In the rows, zero is written as 128.
Each path below is one point turned by a fixed rotation once a step. After each direction that follows a path, write how fast that rotation turns it, in degrees each step (0 if it stays still).
Each turn is a multiple of 5 degrees from 10 to 175, or 0.
Each row of a path follows its step; steps can be skipped.
path 1
step 0: [117 130 118 122 125 129 126 130 127 130 127 136 129 123 132 127 125 118
 118 135 127 114 135 138 130 119 121 125 132 117 133 128 120 121 122 123
 133 130 131 134 122 130 119 128 136 129 126]
step 1: [125 123 129 129 123 128 125 124 120 124 119 138 124 127 127 128 127 119
 131 132 136 119 135 124 124 116 117 133 135 118 129 123 131 131 141 129
 125 126 136 131 123 132 124 135 127 139 121]
step 2: [121 127 122 121 121 132 122 130 131 121 120 132 119 132 125 123 126 135
 125 121 133 127 139 124 120 124 119 130 127 118 134 125 116 132 124 130
 126 119 135 140 124 126 137 127 128 129 120]
step 3: [119 140 121 130 124 136 123 129 131 117 127 137 127 128 127 127 121 131
 130 135 137 128 134 137 122 122 126 127 144 126 140 122 135 127 122 128
 134 123 123 131 120 121 130 132 127 133 125]
step 4: [122 132 124 129 122 129 126 122 123 129 134 142 117 126 130 119 124 127
 131 133 134 130 138 126 128 123 119 128 128 131 122 126 132 122 128 129
 132 118 119 138 134 135 135 131 125 144 125]
step 6: [124 138 122 132 134 135 128 126 128 130 133 129 126 137 120 123 132 135
 124 130 138 130 126 128 123 127 129 116 131 126 128 127 128 133 117 137
 133 121 115 141 132 123 126 129 140 133 136]
step 7: [114 128 134 132 128 130 131 124 136 135 126 129 127 123 119 118 136 118
 121 130 133 134 126 133 135 125 127 120 136 131 122 128 135 121 129 131
 133 132 116 135 125 134 126 128 131 141 130]
step 8: [120 120 139 125 139 133 133 121 131 128 126 132 130 125 119 126 129 122
 126 129 136 132 133 122 133 131 123 128 120 121 123 131 128 128 131 138
 118 123 126 136 135 126 121 123 143 138 132]
step 9: [122 123 131 123 134 132 128 133 132 134 126 128 131 131 127 131 133 127
 119 123 130 137 134 136 122 125 121 115 133 118 128 133 127 140 127 142
 129 133 126 133 119 126 119 118 139 129 129]
step 10: [120 127 127 126 127 131 124 133 127 130 120 134 133 129 117 132 131 125
 118 138 126 142 128 139 133 113 127 126 129 124 127 133 128 132 133 138
 122 126 130 123 127 126 130 139 133 141 133]
step 11: [121 118 121 124 136 129 126 124 140 124 122 141 124 122 134 127 129 123
 119 126 126 141 142 131 132 128 123 128 129 130 128 130 127 128 132 134
 124 126 140 121 130 134 130 123 132 136 127]
Directions:
[127 132 127 128 127 129 127 131 128 130 126 127 129 132 129 129 127 126
 126 130 128 131 127 129 130 125 129 127 130 127 130 130 127 128 126 124
 130 125 123 127 129 126 124 127 126 127 127]
110
path 2
step 0: [133 116 126 122 119 134 113 132 132 140 131 130 129 138 129 129 136 133
 119 135 131 133 115 130 119 137 128 127 124 124 117 133 122 121 135 135
 119 129 131 125 128 123 130 133 129 124 122]
step 1: [123 138 124 128 131 123 128 128 126 130 131 111 132 119 126 117 112 134
 130 125 133 132 123 124 131 124 132 127 122 133 127 125 139 135 110 128
 133 124 120 131 124 130 131 123 129 127 138]
step 2: [124 122 123 128 135 133 128 129 128 135 131 137 127 130 134 131 127 132
 120 127 131 138 135 136 130 133 118 130 123 121 146 125 118 126 139 130
 135 127 137 119 132 138 119 140 122 127 122]
step 4: [129 124 129 127 128 126 124 119 126 118 126 133 122 118 120 130 125 129
 122 123 119 119 130 131 118 134 122 131 126 132 145 127 125 128 133 118
 137 120 131 135 127 127 141 127 135 128 113]
step 5: [120 127 128 124 125 133 129 131 124 133 124 132 123 129 130 130 133 125
 137 132 125 128 128 124 127 121 136 127 131 126 119 138 139 131 142 134
 111 125 132 129 118 129 123 135 124 113 139]
step 6: [131 131 135 128 126 121 131 135 130 125 123 114 141 131 124 124 131 146
 130 127 121 125 123 133 126 135 117 133 130 131 126 117 132 139 124 127
 129 135 127 128 138 130 135 124 130 131 116]
step 7: [136 125 124 135 125 128 124 123 126 130 139 136 130 124 138 127 125 121
 118 129 134 134 122 128 141 123 132 119 127 117 122 134 134 132 124 134
 131 116 138 121 114 126 125 137 127 127 120]
step 8: [121 127 123 133 127 138 136 127 122 129 123 117 130 129 121 127 134 131
 130 124 126 150 130 122 129 132 136 131 132 145 130 124 120 130 124 122
 132 135 127 126 139 132 131 124 129 130 137]
step 9: [126 123 133 129 133 125 115 126 134 118 130 142 125 125 126 125 123 126
 125 133 139 128 122 139 122 118 120 138 134 114 129 129 127 117 128 136
 141 131 128 139 126 135 127 126 127 126 123]
step 10: [129 130 123 122 130 135 136 132 129 126 125 122 118 128 140 127 126 119
 129 131 129 125 139 123 120 126 134 118 135 132 132 122 120 150 130 120
 123 126 125 133 124 119 132 122 126 125 137]
step 11: [124 142 125 130 130 117 123 126 133 122 127 127 126 135 123 129 137 136
 119 129 124 118 123 127 131 121 123 141 130 130 127 128 125 115 140 121
 122 129 127 125 132 134 125 141 139 124 117]
Directions:
[130 128 127 129 129 125 130 129 131 128 127 126 125 130 127 128 128 129
 129 122 128 127 127 131 129 129 129 132 126 128 130 128 128 128 127 125
 129 130 131 129 126 132 132 128 130 129 128]
155
[127 128 129 128 129 129 128 127 125 122 125 130 124 127 132 131 127 125
 127 123 129 129 127 129 124 129 127 129 129 127 127 127 128 128 130 128
 130 128 127 127 130 128 127 128 129 130 131]
60
path 3
step 0: [135 143 132 126 142 118 136 121 133 128 126 122 118 134 129 127 118 134
 123 120 131 123 117 131 136 125 117 128 139 125 126 125 122 117 132 125
 125 123 129 139 136 130 130 132 121 119 134]
step 1: [135 125 140 149 128 128 135 126 127 122 133 131 128 121 128 121 121 138
 130 129 123 115 127 126 121 131 119 136 125 127 121 141 125 128 122 120
 123 122 128 132 131 126 131 132 112 119 138]
step 2: [140 125 134 133 129 130 132 141 143 126 122 125 132 126 130 120 130 138
 129 123 133 130 126 129 123 121 127 135 127 131 124 122 149 132 126 129
 122 122 129 132 146 127 130 115 127 128 138]
step 3: [135 135 126 123 134 132 130 130 132 127 122 116 121 126 134 134 119 133
 120 120 126 130 122 124 138 125 126 134 126 122 119 130 123 120 139 131
 133 125 119 129 149 138 130 124 111 131 132]
step 4: [147 124 133 141 124 135 127 117 121 124 138 126 127 122 137 128 121 132
 124 130 131 121 125 121 133 132 131 135 120 125 117 126 127 130 114 123
 133 125 128 134 127 143 134 132 119 130 139]
step 5: [134 129 135 129 133 128 123 127 131 130 127 124 127 131 135 115 129 133
 125 124 138 129 136 132 131 121 123 129 114 138 127 119 145 140 126 118
 132 117 138 133 144 131 133 134 127 135 134]
step 6: [136 123 122 121 139 137 127 118 118 130 116 121 121 122 136 116 128 130
 121 116 133 135 126 134 136 117 132 132 124 129 126 139 128 124 140 124
 126 126 124 132 135 128 127 130 113 124 129]
step 7: [143 122 131 134 126 135 118 116 118 117 126 133 136 125 128 118 114 131
 127 122 133 133 125 128 128 136 127 136 125 121 135 130 131 116 120 136
 132 126 130 140 127 133 126 134 126 131 141]
step 8: [130 138 133 133 132 128 125 123 129 127 124 137 121 125 124 120 127 137
 119 106 134 139 134 129 116 128 119 133 117 136 130 120 133 134 124 126
 134 129 132 123 135 133 125 129 129 140 136]
step 10: [130 126 132 144 124 130 108 117 127 125 125 132 130 127 133 124 120 139
 134 132 133 120 123 139 129 135 119 137 118 121 132 126 130 123 134 139
 123 140 131 134 128 130 129 130 117 129 132]
step 11: [130 130 130 134 137 129 134 127 133 133 128 135 125 122 133 123 126 143
 138 119 131 139 134 131 113 123 132 132 109 126 129 108 131 124 132 127
 122 135 133 127 131 137 127 126 126 128 130]
Directions:
[128 131 127 127 132 128 129 130 126 133 125 127 127 132 130 128 129 129
 130 126 127 130 128 124 129 126 127 124 127 128 129 129 127 127 128 129
 129 127 130 125 127 128 130 126 127 127 130]
125
[127 126 127 132 124 132 125 129 127 128 128 127 129 129 130 127 130 128
 128 131 127 128 127 128 127 130 125 128 128 126 130 129 128 128 126 127
 126 124 131 130 125 129 128 124 129 131 131]
125
[132 126 126 128 129 129 132 126 127 127 128 130 126 128 131 129 131 127
 129 128 129 129 123 128 127 126 131 128 129 131 126 125 129 126 124 129
 126 129 129 131 127 127 126 126 131 126 128]
155
[129 126 128 130 129 128 130 132 130 130 129 128 126 127 131 130 123 126
 125 132 129 128 129 124 129 125 127 129 131 129 131 129 128 130 126 127
 125 128 127 129 132 129 129 128 127 127 128]
25
path 4
step 0: [132 119 123 127 123 115 124 115 132 138 122 124 116 132 113 127 140 134
 132 131 141 122 136 131 130 123 130 128 125 133 131 136 130 131 125 127
 123 127 128 132 130 120 133 133 122 130 134]
step 1: [123 130 123 128 121 124 131 132 129 143 128 133 134 134 115 125 125 129
 121 127 136 115 121 126 131 123 134 122 127 126 125 133 130 140 125 122
 130 129 121 128 141 136 116 118 133 133 119]
step 2: [122 132 119 121 128 134 134 128 125 135 137 120 124 119 112 138 135 121
 128 132 130 132 132 124 130 132 139 133 113 123 124 124 141 127 128 129
 122 132 128 125 127 126 128 124 128 141 123]
step 3: [126 117 116 132 116 110 130 124 129 127 134 133 123 120 122 132 132 131
 123 127 132 126 128 123 125 126 129 119 122 121 140 131 122 119 126 129
 116 140 124 125 132 127 129 134 124 129 122]
step 4: [114 127 129 136 132 123 132 120 116 131 135 126 120 140 125 136 122 132
 126 128 122 126 119 125 123 135 132 131 132 128 134 135 132 136 129 120
 128 140 130 124 140 125 120 119 125 128 116]
step 5: [142 139 122 126 117 127 130 119 116 132 129 118 121 132 114 140 130 130
 136 127 130 137 131 120 127 127 128 129 117 135 129 125 128 126 134 127
 131 135 124 123 124 119 121 127 129 125 129]
step 6: [128 135 125 132 115 121 134 127 132 131 134 136 125 143 124 123 126 130
 134 132 141 125 133 128 122 122 137 127 132 128 140 136 120 122 126 137
 119 132 120 122 127 128 129 116 122 131 127]
step 7: [114 137 123 120 114 135 124 118 130 130 127 130 126 136 125 134 122 123
 128 136 133 126 118 121 124 134 136 136 120 126 123 130 124 133 125 122
 129 127 142 122 140 131 126 123 123 129 128]
step 9: [120 130 129 135 117 117 125 127 120 127 131 136 121 128 128 127 128 126
 113 130 134 128 131 121 110 120 129 128 134 135 130 129 137 130 124 130
 115 123 124 126 132 140 121 121 130 132 126]
step 10: [122 126 122 131 123 130 119 122 118 124 124 120 115 133 115 131 127 124
 126 131 122 136 129 114 139 126 132 125 132 130 122 127 133 132 124 121
 130 126 134 115 132 131 137 119 118 134 126]
step 11: [128 120 126 129 115 110 122 120 126 128 127 114 125 133 122 125 129 133
 131 123 135 126 124 132 132 115 132 129 117 121 136 127 134 124 139 132
 134 127 122 122 123 138 128 121 130 125 129]
Directions:
[131 126 129 130 127 131 129 127 127 125 130 131 126 127 125 129 123 128
 126 128 130 128 125 131 127 129 130 126 131 125 127 129 129 129 129 127
 129 127 130 130 129 127 127 125 128 130 130]
130
[129 127 127 132 126 124 130 129 131 129 126 131 127 126 128 127 129 128
 130 124 128 128 128 130 123 126 130 128 127 131 129 127 129 126 128 129
 131 128 126 129 130 128 132 129 127 127 129]
130
[127 126 127 128 129 126 128 129 132 126 126 129 128 131 128 131 128 130
 126 132 127 128 126 128 127 128 126 127 129 128 128 131 126 129 126 125
 126 127 128 125 128 127 132 129 123 130 130]
110
path 5
step 0: [129 126 112 142 133 123 131 126 140 125 132 131 121 127 127 119 130 128
 123 133 133 118 134 128 126 120 128 137 126 129 119 120 133 123 115 133
 127 117 141 135 123 123 127 125 134 145 133]
step 1: [126 126 136 120 123 126 125 134 137 127 132 125 134 124 141 113 133 141
 131 112 140 130 120 139 132 131 126 130 124 125 126 125 132 127 123 119
 137 134 137 132 129 121 121 132 130 133 141]
step 2: [129 126 116 130 130 126 111 124 138 132 118 117 129 127 132 136 128 127
 129 129 121 121 137 141 124 120 126 136 122 121 128 126 121 138 118 125
 126 136 141 136 128 127 133 131 144 122 133]
step 4: [115 114 134 118 128 128 119 132 137 123 136 123 119 126 121 139 122 139
 124 132 134 130 122 137 127 123 128 128 118 129 136 122 124 147 129 123
 126 122 127 139 129 134 132 121 129 127 134]
step 5: [131 133 112 126 126 130 132 123 134 124 127 130 118 124 127 133 126 129
 132 138 130 132 127 118 137 126 124 125 118 130 126 117 142 128 113 131
 128 130 148 129 121 138 128 115 125 129 137]
step 6: [124 123 149 120 130 126 129 128 139 126 127 134 124 120 125 126 117 135
 119 122 135 130 127 133 129 130 132 132 121 124 121 121 133 124 115 119
 132 133 128 121 121 128 112 120 138 135 128]
step 7: [135 130 120 129 126 128 112 135 135 131 119 130 127 129 127 125 136 128
 131 130 125 135 141 125 129 127 121 137 115 126 119 124 133 144 119 106
 130 128 127 132 121 130 125 125 127 119 126]
step 8: [127 138 125 116 136 124 129 112 128 134 136 135 123 121 129 128 124 130
 129 126 130 129 127 118 120 137 133 143 119 119 124 126 128 127 127 121
 120 147 128 130 129 114 132 119 132 129 129]
step 9: [118 130 125 118 122 124 116 130 136 117 135 128 128 138 117 139 133 138
 131 131 134 129 134 123 118 121 129 138 128 121 124 112 119 132 129 125
 134 123 113 134 131 131 121 123 128 135 127]
step 10: [132 132 116 120 136 126 132 124 129 119 121 137 121 130 124 126 133 130
 125 124 122 129 119 125 131 122 122 132 115 131 137 115 124 119 123 120
 121 130 134 141 125 124 130 123 111 133 141]
step 11: [117 124 138 122 138 134 124 117 130 130 127 130 131 130 135 131 129 130
 128 135 131 128 118 125 120 123 128 130 121 120 121 121 127 116 111 125
 139 132 129 132 132 141 116 138 133 139 130]
Directions:
[128 129 127 128 127 131 130 128 127 128 130 126 129 131 128 126 133 125
 127 126 129 130 129 126 130 130 127 125 124 131 129 127 127 126 128 128
 127 130 128 125 127 125 129 125 129 128 132]
155
[128 127 128 128 126 129 129 127 129 125 129 125 129 127 126 128 126 127
 124 127 129 127 132 126 127 128 130 128 130 129 122 129 128 126 127 133
 128 129 126 130 128 126 124 127 128 130 128]
125
[126 130 127 131 130 129 125 130 128 128 128 127 126 126 124 128 131 124
 129 128 126 126 132 129 127 125 130 129 128 127 129 128 128 128 128 128
 128 127 132 127 127 128 127 127 123 125 129]
145
